In the data rows, 128 means zero.
Here is a table of points, one per row:
[136 159 164 156 155 139 141 145 166 189 167 123 127 123 125 157 175 143
 128 139 199 135 162 163 164 152 134 145 193 168 134 148 172 163 158 136
 152 140 174 207 160 245 132 127 142 138 163 236 129 166 131 139 182 131
 151 129 132 168 134 200 112 153 158 189]
[162 109 157 177 149 173 157 151 163 114 173 220 155 125 129 144 171 161
 158 149 177 160 165 119 158 187 160 173 177 170 170 183 166 165 150 158
 180 188 162 144 124 192 149 231 131 156 153 153 191 165 177 167 153 162
 170 151 152 190 113 181 162 155 163 169]
[145 159 159 165 155 142 130 186 164 127 120 137 174 147 170 159 167 195
 152 148 143 139 145 159 157 167 146 188 193 195 186 129 144 153 195 134
 136 172 149 156 176 162 170 187 185 160 135 143 168 154 186 163 159 136
 116 158 150 151 144 158 151 159 204 193]
[132 150 160 169 156 153 154 201 155 146 174 151 154 154 127 152 166 148
 154 109 114 158 186 158 119 157 149 168 126 176 163 170 160 167 208 157
 179 155 224 184 149 125 191 144 156 155 153 209 156 159 181 155 118 157
 154 170 157 159 163 182 150 211 171 159]
[149 160 150 140 147 157 141 167 151 145 151 143 159 150 249 150 147 169
 143 158 167 142 220 152 126 121 151 156 165 127 151 172 139 151 153 161
 131 121 131 148 153 150 160 171 115 175 146 185 216 151 155 139 172 157
 152 160 151 171 154 186 147 211 195 139]
[157 161 137 120 155 155 147 162 143 195 179 201 124 151 139 127 158 144
 150 148 128 149 134 152 144 121 155 136 149 171 154 176 146 147 129 161
 152 165 239 155 188 151 143 170 142 167 141 139 191 150 156 155 138 141
 154 143 118 129 145 174 142 144 201 175]
[155 138 152 157 156 149 160 158 147 134 196 140 181 149 248 245 176 144
 148 156 146 163 136 145 154 178 153 133 196 181 184 141 153 162 154 141
 209 179 179 183 180 203 194 159 141 133 151 192 180 139 154 154 150 152
 126 193 143 172 152 190 146 146 222 152]
[149 130 148 146 120 152 164 147 169 157 145 161 158 169 180 198 158 161
 133 156 164 135 152 140 148 157 152 147 147 152 158 148 160 143 150 110
 177 169 201 175 152 190 151 232 157 175 159 175 116 170 145 148 159 159
 169 161 162 113 160 135 173 158 160 147]
[116 154 182 173 152 196 165 158 192 132 148 196 149 149 188 171 142 152
 150 203 164 156 151 112 181 149 144 153 145 160 120 149 164 146 199 158
 164 195 196 172 158 140 132 134 151 174 211 127 165 170 228 141 201 156
 150 130 154 158 180 192 151 174 203 162]
[137 154 154 182 207 122 155 152 130 153 147 226 149 149 214 155 150 130
 140 124 155 163 217 133 146 140 126 151 175 161 155 154 152 153 146 149
 142 200 133 161 151 237 143 161 159 160 198 140 185 154 148 155 135 150
 156 153 155 142 167 187 153 190 156 154]
[153 151 142 164 153 147 156 141 140 154 193 168 153 145 136 149 202 119
 149 161 170 166 170 109 147 174 157 163 138 174 144 120 149 144 157 149
 148 129 135 142 186 128 152 176 202 154 146 150 155 144 150 114 186 153
 129 148 146 165 153 163 145 210 179 182]
[146 151 152 125 153 136 140 138 126 145 155 164 149 148 150 138 125 159
 142 141 154 141 179 135 117 140 148 149 178 164 150 139 151 137 174 157
 140 166 169 127 150 197 153 130 152 118 140 169 157 130 188 146 197 150
 145 178 146 161 158 121 156 149 126 152]
[181 154 165 142 175 140 190 177 137 144 134 174 179 171 188 157 143 179
 126 136 167 177 173 181 194 188 186 184 127 118 175 184 194 120 177 182
 177 146 185 178 182 162 125 128 192 136 159 163 125 148 158 169 126 183
 158 138 139 188 138 152 153 124 165 134]
[147 126 149 156 143 136 129 143 143 128 126 152 141 158 175 155 154 117
 155 135 154 144 178 141 151 154 156 122 187 139 148 137 153 156 130 145
 142 195 182 192 149 122 206 115 129 163 138 133 174 143 150 133 184 149
 155 127 159 157 136 163 150 135 180 110]
[162 140 146 183 217 200 152 164 179 149 150 190 141 142 126 242 150 144
 145 159 134 154 162 151 125 131 148 140 121 127 151 140 148 142 177 137
 164 187 121 196 145 176 156 143 154 160 145 196 175 210 201 152 197 147
 145 147 142 152 152 126 140 127 173 142]
[167 135 161 144 176 164 114 141 166 176 154 181 181 132 187 131 155 145
 152 166 138 173 148 175 163 161 173 188 167 153 194 167 163 173 192 180
 190 165 136 184 182 138 116 157 157 164 166 188 180 167 160 166 255 168
 181 192 171 136 165 211 162 152 143 124]
[167 153 208 161 110 169 127 168 165 148 147 178 149 157 155 180 143 144
 152 188 156 173 134 170 133 135 117 152 117 143 154 149 157 154 140 155
 156 221 143 133 154 192 158 147 154 115 159 167 161 144 107 149 172 151
 154 144 160 140 139 181 148 177 169 148]
[142 179 141 143 154 160 135 144 165 128 167 176 134 145 168 221 157 151
 159 113 161 133 163 162 173 161 167 162 182 171 138 187 160 152 165 142
 180 187 141 156 171 125 143 165 133 132 170 159 196 167 123 145 184 148
 123 127 141 158 147 141 167 194 135 170]
[172 163 161 194 128 152 121 162 125 177 127 216 161 173 187 146 173 148
 187 189 136 143 179 155 180 155 187 137 155 146 164 172 138 184 245 163
 125 153 169 197 183 235 171 173 164 163 177 210 138 137 154 154 155 165
 137 133 156 179 167 140 162 177 154 174]
[181 145 163 200 154 173 178 128 184 133 153 237 132 157 186 177 146 160
 152 173 145 166 191 166 182 154 141 116 177 150 157 119 145 146 166 138
 122 162 200 212 145 139 136 118 145 165 148 168 179 133 150 166 180 136
 157 162 140 149 118 171 151 255 132 154]
[148 143 177 198 160 174 175 163 108 134 143 164 137 149 145 169 137 139
 152 162 134 117 194 164 171 140 155 146 203 145 147 139 151 150 149 142
 221 184 148 127 141 142 109 167 134 167 163 189 123 136 146 178 192 142
 135 145 135 134 179 183 141 162 217 152]
[131 135 124 148 147 151 120 122 136 131 135 141 128 130 174 164 135 133
 142 152 123 138 183 136 151 143 134 143 146 130 141 145 129 146 161 128
 119 181 169 205 131 140 121 184 136 110 151 171 146 143 206 133 149 125
 130 138 135 128 132 214 137 134 133 140]
[148 133 153 186 137 142 161 169 145 139 132 157 150 144 155 168 135 137
 133 154 134 135 177 146 151 133 134 130 175 132 126 127 141 133 245 142
 182 149 150 212 142 148 123 207 137 167 147 155 235 145 121 150 144 146
 136 139 145 142 133 190 145 135 145 140]
[126 146 147 196 152 158 128 159 148 186 149 163 168 146 174 184 152 167
 139 159 165 156 143 132 150 125 146 145 148 184 166 166 138 149 120 172
 208 173 152 186 155 115 163 151 175 182 149 214 143 127 159 153 150 128
 148 168 155 211 132 132 149 143 125 206]
[129 123 140 174 129 122 134 133 128 135 176 237 147 130 192 165 168 152
 130 121 170 125 150 143 126 131 119 153 127 165 137 171 127 131 178 140
 174 156 202 229 144 143 138 196 174 134 138 157 153 126 143 132 206 138
 130 141 123 180 139 146 128 148 198 159]
[122 132 162 200 172 178 119 130 170 151 154 130 139 145 188 127 157 142
 157 156 119 135 176 171 159 135 148 152 186 143 133 159 159 137 161 141
 229 165 164 155 159 229 128 181 158 126 158 121 171 166 141 132 147 127
 153 140 133 158 127 131 132 229 177 142]
[140 147 140 178 163 147 136 127 162 166 143 193 140 153 173 252 172 142
 153 165 188 159 193 158 147 175 145 169 204 152 136 159 150 144 199 148
 163 138 236 111 155 136 124 187 174 139 140 224 184 147 147 132 130 140
 149 138 154 167 146 161 151 160 218 136]
[135 158 144 186 128 180 137 127 154 141 155 140 138 156 163 141 147 131
 158 134 139 128 175 132 161 177 156 164 122 159 140 156 108 141 173 138
 171 141 166 156 142 220 133 122 158 146 171 208 203 171 156 132 195 142
 167 142 133 154 118 135 174 167 213 155]
[157 175 157 195 158 152 139 135 149 141 132 171 178 157 139 219 169 166
 158 162 124 150 186 159 151 176 157 190 154 130 133 163 140 154 126 180
 197 202 232 201 129 213 192 172 125 173 158 136 164 155 149 151 176 150
 148 178 160 178 156 186 160 163 140 180]
[149 154 130 209 146 141 155 169 135 176 163 124 152 140 194 175 145 155
 140 143 167 152 199 147 143 163 146 151 176 146 165 156 151 128 203 158
 162 255 175 164 154 162 170 200 165 170 149 166 180 132 183 150 202 155
 157 144 130 143 139 150 108 177 165 152]
[146 143 142 215 127 133 131 165 137 170 158 213 146 135 142 189 134 130
 143 155 171 149 188 143 143 160 142 174 157 168 157 165 155 141 129 163
 206 111 167 218 168 176 151 142 160 153 137 159 203 143 199 151 156 141
 137 152 131 112 149 130 140 188 194 135]
[133 173 167 194 167 126 135 125 172 148 167 164 125 185 198 158 171 124
 175 152 168 122 169 177 172 147 174 170 123 172 129 126 181 142 146 132
 199 196 140 167 181 174 139 209 162 122 164 231 210 159 230 130 138 124
 173 129 131 170 131 192 169 149 148 163]
[141 169 161 228 158 153 163 158 170 168 168 163 157 162 147 165 177 150
 171 145 180 164 148 175 161 174 161 122 115 156 153 183 126 167 152 152
 160 139 152 146 133 204 127 164 135 155 123 122 166 115 214 154 196 155
 144 139 159 158 169 191 136 160 145 158]
[141 158 162 175 151 157 168 117 168 158 163 159 174 173 126 118 173 162
 161 156 147 169 152 169 165 154 135 156 204 135 121 178 156 161 143 175
 145 218 132 198 159 142 161 151 170 179 152 214 181 163 186 142 158 162
 127 168 165 127 173 167 157 173 215 166]
[133 138 128 164 133 136 126 165 138 167 168 216 176 140 136 195 166 163
 137 130 169 112 142 141 141 155 142 144 148 137 165 137 138 126 209 173
 188 185 136 133 176 176 177 153 150 191 131 157 139 139 179 127 155 133
 135 168 130 169 126 255 137 207 154 142]
[154 139 163 125 170 142 167 169 153 138 121 195 130 116 206 141 138 131
 128 165 132 170 130 173 173 149 139 126 139 137 128 134 121 130 162 134
 217 179 163 137 125 157 182 182 144 162 136 203 164 165 171 170 196 132
 129 124 132 135 168 182 133 221 149 129]
[149 141 137 168 139 160 173 183 168 179 174 175 151 170 183 152 171 177
 168 161 173 166 233 149 156 149 132 139 179 166 158 155 116 146 187 129
 221 157 136 146 159 170 195 136 174 121 170 158 155 165 160 169 178 132
 134 147 171 164 146 199 173 142 186 155]
[172 158 175 246 194 173 165 127 133 160 164 159 168 129 131 171 160 166
 132 153 148 129 109 173 145 129 142 137 193 163 161 149 144 128 139 129
 151 128 164 175 167 144 176 173 169 146 208 152 158 139 191 163 135 173
 180 158 168 162 143 192 174 178 187 137]
These points spread out most along one direction. Take the direction at right angles to it along which they spread out most. Go by this last direction. How far along it is each point below, from 0 to 99? 50 is the average, and the first point above lies past it. One standard deviation of the points above along it is 16.
[126 146 147 196 152 158 128 159 148 186 149 163 168 146 174 184 152 167
 139 159 165 156 143 132 150 125 146 145 148 184 166 166 138 149 120 172
 208 173 152 186 155 115 163 151 175 182 149 214 143 127 159 153 150 128
 148 168 155 211 132 132 149 143 125 206] 62
[172 163 161 194 128 152 121 162 125 177 127 216 161 173 187 146 173 148
 187 189 136 143 179 155 180 155 187 137 155 146 164 172 138 184 245 163
 125 153 169 197 183 235 171 173 164 163 177 210 138 137 154 154 155 165
 137 133 156 179 167 140 162 177 154 174] 36
[149 141 137 168 139 160 173 183 168 179 174 175 151 170 183 152 171 177
 168 161 173 166 233 149 156 149 132 139 179 166 158 155 116 146 187 129
 221 157 136 146 159 170 195 136 174 121 170 158 155 165 160 169 178 132
 134 147 171 164 146 199 173 142 186 155] 40
[167 135 161 144 176 164 114 141 166 176 154 181 181 132 187 131 155 145
 152 166 138 173 148 175 163 161 173 188 167 153 194 167 163 173 192 180
 190 165 136 184 182 138 116 157 157 164 166 188 180 167 160 166 255 168
 181 192 171 136 165 211 162 152 143 124] 8
[181 145 163 200 154 173 178 128 184 133 153 237 132 157 186 177 146 160
 152 173 145 166 191 166 182 154 141 116 177 150 157 119 145 146 166 138
 122 162 200 212 145 139 136 118 145 165 148 168 179 133 150 166 180 136
 157 162 140 149 118 171 151 255 132 154] 34
[162 109 157 177 149 173 157 151 163 114 173 220 155 125 129 144 171 161
 158 149 177 160 165 119 158 187 160 173 177 170 170 183 166 165 150 158
 180 188 162 144 124 192 149 231 131 156 153 153 191 165 177 167 153 162
 170 151 152 190 113 181 162 155 163 169] 46
[131 135 124 148 147 151 120 122 136 131 135 141 128 130 174 164 135 133
 142 152 123 138 183 136 151 143 134 143 146 130 141 145 129 146 161 128
 119 181 169 205 131 140 121 184 136 110 151 171 146 143 206 133 149 125
 130 138 135 128 132 214 137 134 133 140] 67
[154 139 163 125 170 142 167 169 153 138 121 195 130 116 206 141 138 131
 128 165 132 170 130 173 173 149 139 126 139 137 128 134 121 130 162 134
 217 179 163 137 125 157 182 182 144 162 136 203 164 165 171 170 196 132
 129 124 132 135 168 182 133 221 149 129] 36
[181 154 165 142 175 140 190 177 137 144 134 174 179 171 188 157 143 179
 126 136 167 177 173 181 194 188 186 184 127 118 175 184 194 120 177 182
 177 146 185 178 182 162 125 128 192 136 159 163 125 148 158 169 126 183
 158 138 139 188 138 152 153 124 165 134] 37
[141 169 161 228 158 153 163 158 170 168 168 163 157 162 147 165 177 150
 171 145 180 164 148 175 161 174 161 122 115 156 153 183 126 167 152 152
 160 139 152 146 133 204 127 164 135 155 123 122 166 115 214 154 196 155
 144 139 159 158 169 191 136 160 145 158] 35
[167 153 208 161 110 169 127 168 165 148 147 178 149 157 155 180 143 144
 152 188 156 173 134 170 133 135 117 152 117 143 154 149 157 154 140 155
 156 221 143 133 154 192 158 147 154 115 159 167 161 144 107 149 172 151
 154 144 160 140 139 181 148 177 169 148] 35
[172 158 175 246 194 173 165 127 133 160 164 159 168 129 131 171 160 166
 132 153 148 129 109 173 145 129 142 137 193 163 161 149 144 128 139 129
 151 128 164 175 167 144 176 173 169 146 208 152 158 139 191 163 135 173
 180 158 168 162 143 192 174 178 187 137] 41
[133 173 167 194 167 126 135 125 172 148 167 164 125 185 198 158 171 124
 175 152 168 122 169 177 172 147 174 170 123 172 129 126 181 142 146 132
 199 196 140 167 181 174 139 209 162 122 164 231 210 159 230 130 138 124
 173 129 131 170 131 192 169 149 148 163] 59
[146 143 142 215 127 133 131 165 137 170 158 213 146 135 142 189 134 130
 143 155 171 149 188 143 143 160 142 174 157 168 157 165 155 141 129 163
 206 111 167 218 168 176 151 142 160 153 137 159 203 143 199 151 156 141
 137 152 131 112 149 130 140 188 194 135] 68
